One turn sends every row of this set to another row. A few are shown first. Where does it send the rows asked after them?
Z_816: [ 18.9  14.3   2.9   5.9  -5.6 -27.5  29.2  33.2 -32.2 -10.0   3.4  -8.5
   8.9 -21.3  10.2  28.1   3.7  12.0  18.4   7.3 -26.9 -18.5   0.0  -6.5
   9.0   0.9 -22.0]
Z_42: [ 11.7   7.4 -23.3  18.3 -38.7  -6.5  10.1  10.6 -18.9  -1.0  10.8  -6.3
   7.4   7.9   0.7  21.7  -1.3  11.1   6.5   1.2 -34.5 -20.8 -12.9  11.3
  11.2  -6.5 -28.4]
Z_365: [ 14.3  19.1 -10.0 -11.7 -19.3 -10.2  14.8   8.4 -22.0   1.7   9.8  -9.6
  22.3 -21.7 -13.4   9.1   3.0  -4.7   9.9 -30.3 -29.1 -18.8  10.5 -13.5
   5.3  11.5 -30.1]
Z_315: [ 16.6  20.0  -9.0  -8.1 -18.0   1.3  11.3  -1.7 -21.6   5.0   0.7 -14.7
  13.4 -20.6  -6.0   7.5  11.1 -10.0  22.8 -21.2 -23.6 -22.9   6.1 -18.3
   3.0  17.6 -21.6]
Z_396: [  8.1  10.4   5.9   9.6 -17.2 -22.2  28.6  18.2 -37.3  -3.4   7.4  -0.2
  17.9  -5.1  14.0  21.8  -6.4  10.9   6.9 -10.7 -24.0 -16.0  -5.9  -5.0
  11.3   5.5 -24.2]
Z_695: [ 27.1   2.4 -20.6  -8.4 -14.8  -8.5  -4.4  17.1 -28.0   2.7   6.8   8.9
  -4.8 -23.8  -2.1  28.2   5.8  12.8  22.5  -4.2 -35.6  -7.5  18.3   6.5
   4.6 -29.0 -28.6]
Z_847: [ 20.5   9.5 -24.3 -21.5 -15.1   3.6   9.2  -8.9 -20.0  -4.4   2.8   3.7
  10.9 -18.1 -12.1   8.6  10.0 -15.2  21.0  -6.4 -43.5 -28.3   5.1   0.4
  -0.7  10.0 -14.8]
Z_121: [  7.4   8.1   5.8   8.4 -19.4 -18.0  28.3  17.2 -37.0  -1.9   8.6   6.4
  18.8  -5.3  13.7  21.4  -7.5   9.1   7.1 -14.3 -29.1 -13.9   1.0  -5.3
  11.4   5.2 -24.9]
Z_108: [ -1.0   4.2 -11.8  -3.9 -12.2 -24.4   0.5  14.1 -49.8  -0.7  23.3  11.3
  19.9 -10.4   1.6  20.2  -6.2 -27.5   9.4   3.5 -24.2 -26.3  10.1   4.1
   9.6 -18.6 -37.5]
Z_553: [  5.9  19.6  -7.8  -8.2 -20.7  -2.5  10.5  11.3 -19.7   2.8   3.9 -18.9
   9.6 -17.5 -15.6   8.5  12.5   3.6  10.3 -21.2 -25.0 -32.2   1.7 -13.9
   4.7   7.8 -24.2]
Z_137: [ 24.2  31.0 -18.8  -6.0  -3.8  -9.3   5.7  16.5 -30.7  21.6  16.6  10.7
  18.4 -10.7   3.5  -2.2   7.0  -6.1  19.0  19.4 -33.0  -6.2 -12.5  -2.4
  -3.5 -15.3 -15.3]
Z_270: [ 16.6  34.6 -11.0  -4.5 -13.3  -8.4  -4.4  26.2 -32.9  16.9  11.9  18.9
  13.9  -6.5 -11.5  11.2   8.5   7.5  18.5   9.0 -25.2 -11.0  -5.1  -4.7
  12.1 -27.8 -16.9]
Z_87: [ 37.0   6.7 -18.9  -9.1 -13.4  -6.4  -3.9   8.8 -33.4   8.1   1.3  12.2
  -4.9 -25.2   0.9  30.5   8.3   0.1  29.6  -2.3 -38.3  -9.6  17.7   0.1
   5.2 -25.7 -26.3]
Z_651: [  1.2  12.0 -19.6 -21.1 -32.7 -16.3  -3.9   8.3 -27.0   2.3   0.6  14.4
   8.9 -39.1  -8.4   8.4   5.5  -3.0  25.0 -12.6 -31.5  -5.4 -13.7 -12.7
  11.5   6.1 -26.7]
Z_912: [ 16.3  29.2 -11.3  -1.8 -11.6   1.1  -6.9  13.7 -31.1  15.9   7.9  18.9
  12.0  -8.0   1.8   6.0  10.0   5.3  31.1  13.9 -16.1  -2.4  -2.1  -5.3
   6.7 -17.4  -8.4]
Z_295: [ 11.2  17.6  -6.5  20.7 -29.0  -8.5  21.0  21.4 -12.9  -7.9   5.3 -15.5
   7.5  -3.0   5.2  18.9   5.7  11.5  23.5   2.8 -19.4 -16.6  -9.3  -1.1
   9.5  10.4 -28.5]
Z_947: [  2.7  15.2 -17.9 -19.5 -33.2 -14.3  -4.9   6.9 -29.0   6.7  -5.0  10.6
   2.9 -35.9  -9.8  10.2  10.1  -5.3  28.4  -8.1 -32.5 -14.5 -18.7 -15.7
  12.5   4.8 -24.2]
Z_566: [ 15.1   6.4 -26.8 -24.0 -17.1  -3.6  12.0   2.6 -17.6  -9.6  11.4   5.3
  16.5 -18.0 -19.0  10.0   4.1  -5.0   9.1 -12.9 -46.2 -25.5   7.5   5.2
   2.0   3.6 -21.8]
Z_937: [ -2.5  10.6 -16.5 -20.2 -30.5 -12.9  -2.5   8.4 -24.7  -6.6   4.5  15.7
  13.3 -38.8  -8.8   4.1   4.6  -3.0  27.1 -12.1 -31.0  -8.6 -10.3 -11.8
   6.0   6.9 -31.1]
Z_570: [ 30.8  26.9   1.1  13.3 -20.1 -22.2  27.2  10.1 -33.6   1.7  -0.3  -3.5
  18.4  -6.3   8.5  28.2  -1.7 -13.5  22.1  -2.8 -28.2 -19.0 -10.1 -14.0
  15.2  11.8 -30.3]
Z_650: [ 18.9  30.1 -21.4  -4.8  -6.1  -9.0   5.3  21.6 -25.7  19.0  19.1   5.9
  16.0  -9.8   0.4  -3.9   9.0   0.2  17.4  20.7 -29.7  -7.4 -13.5   1.0
  -2.7 -17.9 -17.2]
Z_600: [ -3.4  10.2  -4.1  -5.9 -14.7 -15.7  -0.9  11.7 -45.5   4.5  19.0  -1.8
  21.9  -9.6  -3.4  21.1  -2.8 -32.3  12.1  -9.0 -16.6 -22.2   2.9  -4.4
  12.1 -14.1 -45.5]
Z_702: [ 11.9   3.3  -8.8  -0.7  -1.9 -30.4  11.4  23.1 -51.6  -8.2  18.8  10.0
  16.1 -21.4  11.9  26.8  -0.8 -18.2  13.9  14.4 -31.7 -31.9   5.1   1.7
   6.3 -17.5 -31.1]
Z_346: [-12.1   2.0 -18.3   6.3 -17.0 -10.1  -7.0  15.6 -31.4  -8.0  19.4  -7.3
   5.1  -7.8   4.0  14.5   6.6 -14.5  21.6  21.1  -8.6 -28.0   3.2  10.9
   5.1 -13.6 -31.3]
Z_846: [ 12.3  10.3 -24.9 -20.5 -18.5   2.3   7.9   2.5 -15.5  -7.7   5.1  -3.9
   4.5 -14.3 -20.8   9.5  14.1  -3.2  13.0  -3.7 -42.5 -38.0  -1.1   3.6
   1.9   1.2 -16.9]
Z_423: [ 27.9  14.1 -21.7   8.0  -8.4 -24.6   6.6  18.5 -32.5 -10.9  15.3  -2.8
  13.5 -22.7   8.9  26.4   6.7 -30.0  35.6  27.6 -25.3 -25.5   0.8   1.6
   4.7  -6.5 -37.2]
Z_800: [ -0.1  18.8 -16.4 -16.9 -34.2 -14.4  -4.8  14.8 -20.8  -4.8   3.0   7.0
   7.3 -35.2 -17.7   7.0  10.9  -3.3  26.3  -6.9 -33.7 -20.9 -18.5 -12.6
  10.2   1.9 -35.2]
Z_475: [ 24.1  14.0 -23.8   6.6 -11.7 -20.2   5.3  10.7 -34.0  -6.5  16.4  -5.4
   7.9 -20.8   5.5  28.3   4.1 -37.5  32.5  26.5 -24.0 -24.5   2.9   4.1
   3.1  -5.9 -38.9]
Z_181: [ 36.7  -0.7 -33.1   2.5 -19.7  -9.4   1.3  -3.9 -31.4   8.7   8.3  16.4
   6.0 -16.6   1.6  27.2   0.1  -8.5  21.9   0.7 -50.3  -8.0  11.7   0.7
   3.4 -16.8 -28.1]
Z_429: [ -4.7  -2.2 -19.2   5.2 -10.8 -14.6   3.4  18.8 -34.0 -13.8  20.6  -8.5
  -0.1 -17.1   9.6  20.8   4.8  -8.2  19.9  26.2 -14.7 -25.7   3.2  14.6
  -1.1 -11.6 -29.5]
Z_840: [ 25.7  17.3  -0.9   9.1  -5.5 -22.6  26.4  26.0 -28.3  -9.0  -1.3 -13.1
   6.7 -22.1  13.8  28.1   7.5   3.6  28.6  13.4 -23.6 -15.9  -0.7  -9.0
   6.8   7.3 -20.7]
Z_4: [  0.1  15.4 -21.4 -19.5 -35.7 -17.2  -5.0  13.3 -23.2   1.8   1.1   8.3
   4.6 -36.4 -15.0   9.8  10.0   1.0  23.8  -8.5 -33.1 -12.8 -18.8 -11.1
  12.8   2.1 -28.8]
Z_140: [ 14.6  19.2  -5.4  19.8 -24.7 -14.4  21.8  18.4 -16.9  -8.7   2.7 -17.9
   9.4  -4.0   8.5  20.3   5.4   8.0  23.9   6.1 -15.3 -16.0 -12.3  -3.0
  10.9  13.0 -27.8]
Z_931: [ 29.0  13.6 -19.1  17.2 -33.8  -1.4   9.4  -7.8 -30.0   9.5  -0.3   0.4
   6.4   6.7   9.9  24.9   2.1 -13.1  21.0   3.7 -39.1 -24.5 -12.8  -2.1
  11.2   1.8 -23.0]
Z_345: [ 18.5  26.9 -18.9  -7.6  -3.4 -10.5   7.6  20.9 -31.4  19.6  20.8  12.7
  20.7 -11.3   3.9  -3.3   4.0   1.2  14.1  16.0 -32.0  -3.6  -8.7   1.3
  -3.1 -18.3 -15.8]
Z_995: [ 25.4  -1.2 -32.7   8.6 -21.9   1.5  -4.8  -1.2 -23.5   6.9   1.8   0.9
 -11.2 -12.5   0.1  24.5  11.7   2.8  25.5  14.3 -42.2 -20.1   1.2   3.2
   1.8 -18.5 -20.7]
Z_331: [ 29.8  18.2   0.1   5.8  -5.2 -29.5  30.7  27.5 -33.8  -7.7   2.5  -4.6
  13.7 -23.9  12.1  29.8   0.9   0.2  24.0   5.1 -29.8 -12.7   2.8 -10.5
   8.7   5.2 -25.9]
Z_678: [-16.1   3.5  -9.1  -0.7 -16.7  -4.1  -6.0  12.3 -33.7  -1.1  16.5 -13.9
  11.1  -6.8   1.9  14.4   5.9 -17.4  19.8   2.2  -3.1 -21.6  -0.6   2.8
   6.8  -9.9 -38.1]
Z_656: [  0.8  15.7 -10.6 -19.2 -29.0 -10.0  -4.0   3.7 -31.8  -0.2  -2.9  14.0
   5.7 -35.8  -8.5   7.0  11.0  -9.9  30.0  -8.5 -33.8 -21.2 -16.9 -18.3
   7.9   4.2 -26.7]
Z_326: [  7.0  15.2 -15.1   2.2 -18.5  -7.5  -5.8   6.3 -29.5   2.4  14.4 -13.6
  18.1 -11.0  -1.8  19.0   4.3 -39.1  31.2   3.1  -8.0 -16.9   0.2  -3.8
  10.1  -3.1 -46.1]
Z_699: [ 31.8   8.3 -22.5  -4.2 -17.6  -3.6  -7.1  14.6 -24.7   4.7   1.1   1.7
 -11.7 -22.3  -4.3  29.9  13.5   7.4  31.2   4.2 -33.2 -15.0  12.8   3.8
   5.3 -27.3 -27.2]
Z_755: [ 32.5  27.3   1.0  14.7 -24.0 -15.2  25.6   9.6 -31.0   5.0  -1.4  -1.3
  14.7  -5.6   8.2  28.0   1.7 -16.4  25.8  -3.4 -33.2 -21.5  -6.8 -14.8
  14.6  11.8 -30.9]
Z_21: [  7.9   2.9 -11.1  -4.0  -5.6 -26.7  10.0  16.9 -53.0  -5.4  22.4   9.2
  13.0 -19.2   7.8  28.2  -5.5 -23.8   9.2  10.6 -31.3 -28.4   7.8   5.7
   5.0 -15.8 -34.8]
Z_957: [ 25.6  33.9 -19.2  -2.7 -14.9  -8.5  -3.6  20.1 -25.7  11.9  15.4  21.8
  23.3 -11.6  -7.2   8.6   3.3   0.6  28.4   8.1 -22.5   6.7   2.7  -3.0
   9.6 -18.2 -20.9]
Z_980: [ 15.6  15.1 -22.5   5.6 -17.4 -15.8  -5.4   5.2 -35.5  -0.1  15.5  -1.2
  15.6 -12.3   2.2  21.0   4.1 -42.7  33.7  19.1 -17.9 -23.0   6.0   1.0
   8.3  -6.9 -40.3]
Z_284: [  1.0  -2.7 -17.1   7.4  -6.7 -18.6   5.0  24.4 -32.9 -17.4  18.0  -5.3
   5.8 -19.9  16.1  18.9   7.5  -3.6  26.1  26.9 -15.4 -26.5   2.7  10.0
  -0.5 -10.8 -26.0]
Z_782: [ 20.1   1.8 -17.7   9.8 -30.3  -9.8  15.4  -2.8 -34.9   3.1  12.1  12.8
  21.0   2.2  12.1  22.0 -12.9  -2.3   6.5 -12.7 -40.5  -8.5  -1.3   5.1
  10.0  -1.0 -26.6]
Z_837: [ 17.9  -6.2 -29.8   1.4 -22.7 -10.6   0.7  11.3 -29.7   4.3  12.6   9.8
  -0.8 -11.6  -6.5  25.5   1.2  12.5   7.1  -0.2 -48.9 -17.9   6.7   7.8
   4.5 -27.6 -28.3]

Z_140 moves to Z_396
Z_755 moves to Z_295
Z_702 moves to Z_423
Now these:
Z_678 moves to Z_600
Z_650 moves to Z_345
Z_800 moves to Z_937
Z_816 moves to Z_331
Z_553 moves to Z_365
Z_87 moves to Z_699
Z_181 moves to Z_995
Z_108 moves to Z_980
Z_475 moves to Z_429
Z_270 moves to Z_957
Z_566 moves to Z_847
Z_931 moves to Z_42
Z_4 moves to Z_651

One turn sends every row of this set to another row. A few are shown first. Where does it send the rows asked after them?
Z_949: [ -3.1  16.2 -14.5   8.8 -13.4  -3.5  -2.0  -1.2   1.0  31.7  -3.3  24.2]
Z_662: [  4.2  34.7   4.3  -2.4 -10.3 -10.0  10.7   3.3  -7.3  17.6   3.1   5.5]
Z_902: [-13.4  22.3 -20.5 -10.1  15.7  -2.8  11.8  -8.5 -14.7   2.8 -11.8  23.6]
Z_684: [-11.8   2.0 -11.1 -15.1  23.4  -9.3  13.5  -5.8  -8.6   5.3  -8.7   6.2]
Z_92: [  7.8   3.3 -14.7   8.8  -3.9  -8.8  -1.7  15.3   6.2   7.6   6.4  -0.1]
Z_251: [ -2.9  19.6 -23.2  -6.2   7.3 -17.2   0.2 -11.0  -2.3  -2.6  -2.1  29.3]
Z_238: [-18.5  -9.8 -13.4  -8.8   6.9 -14.3   6.4 -13.5 -10.6  10.3  -5.5  19.0]
Z_489: [ -5.0   3.8 -22.1  10.7 -19.9  -2.3  -1.5   7.8  11.7  14.7   1.9  14.2]
Z_683: [  4.0  15.6  -8.6   2.9   9.5 -18.3  13.3   5.9  10.2 -14.4  -1.3   2.9]
Z_765: [-17.6  15.6   0.0   3.4  -2.7 -10.7  12.8 -16.3  13.5  21.9 -11.3  26.9]
Z_510: [-31.0  16.7 -10.3   1.2  -0.3   6.8   5.5  -0.9  12.4  -2.4 -10.0   2.9]
Z_974: [-18.8   6.6  10.2   1.2  12.7 -11.4  -4.2  -8.1   1.9  13.8  -1.8   0.8]
Z_539: [ -4.4  14.2  -5.2  14.7 -10.8   5.4  24.6  -3.5  15.3  -2.8   4.3  -0.8]
Z_976: [  4.2   1.0  -9.2 -16.0 -16.3 -17.4  19.2   0.0   3.2  16.5   1.8   5.4]
Z_482: [-17.0  -1.8 -20.1   2.2 -10.8  -8.8  17.0  -3.1  14.7  -7.0  -5.1  20.9]
Z_893: [  3.1   4.8  -0.1   5.7  11.2  -2.3  31.6 -11.2 -14.4  12.4   5.6  11.7]
Z_956: [ -7.0  14.1  -2.1   4.2   4.7 -12.4  22.1   2.6 -20.1   2.5 -17.5  -6.4]
Z_340: [-26.2  17.5  -3.1  12.3  -3.2   0.2  -4.0   4.3  -6.5  -7.3  -2.9  -0.3]
Z_437: [ -3.5  23.6 -14.9  11.9 -15.3   5.5  26.5 -13.3   9.0   5.0  -1.1  19.9]
Z_160: [  6.7   3.3 -10.8   5.9   0.5  -9.6   4.1  12.4 -17.6  19.6  -1.4  -1.5]
Z_208: [  0.5  12.9 -10.5  10.2  -1.3  -2.9   1.1   5.5 -22.3  26.3   0.7  20.4]
Z_788: [  1.6  13.8 -14.9  -3.8 -11.5  -6.3  15.6  12.5 -18.0  -4.9  13.4  16.4]
Z_202: [-20.1  34.3 -16.5  -3.5   1.9   1.8   7.1  -9.3   3.6   5.0 -16.4  16.8]
Z_391: [-20.4   8.7  -0.7   1.2 -26.1   1.7  16.2   4.0 -12.4  18.4   3.0  10.6]
Z_330: [-5.8 10.4  4.9 -1.8 -6.6 -5.6  5.7  5.1  8.6 12.1 22.9 23.5]
Z_831: [-10.5  28.8 -21.2  -0.4 -10.8 -11.9   2.6  -7.1  -1.1  -1.9 -20.4   1.5]
Z_872: [-0.9  1.4  3.0 11.0  4.3  0.8 28.0 -2.2 -0.1  2.3  8.8 -6.1]
Z_206: [-20.1  19.5   5.7  13.1   8.8  -1.8  12.5  -3.0 -19.7   9.5  -3.0  25.5]
Z_133: [-20.9   2.9  -2.7  -5.0  18.5  -1.7   5.6   1.4  10.2  -2.0  -0.4  -0.4]
Z_412: [  1.3  18.7 -11.3   5.9  -0.7   0.5  31.1 -18.3  -8.8  15.7  -1.0  27.0]

Z_956 moves to Z_482
Z_539 moves to Z_412
Z_684 moves to Z_510
Now these:
Z_949 moves to Z_160
Z_391 moves to Z_788
Z_831 moves to Z_238

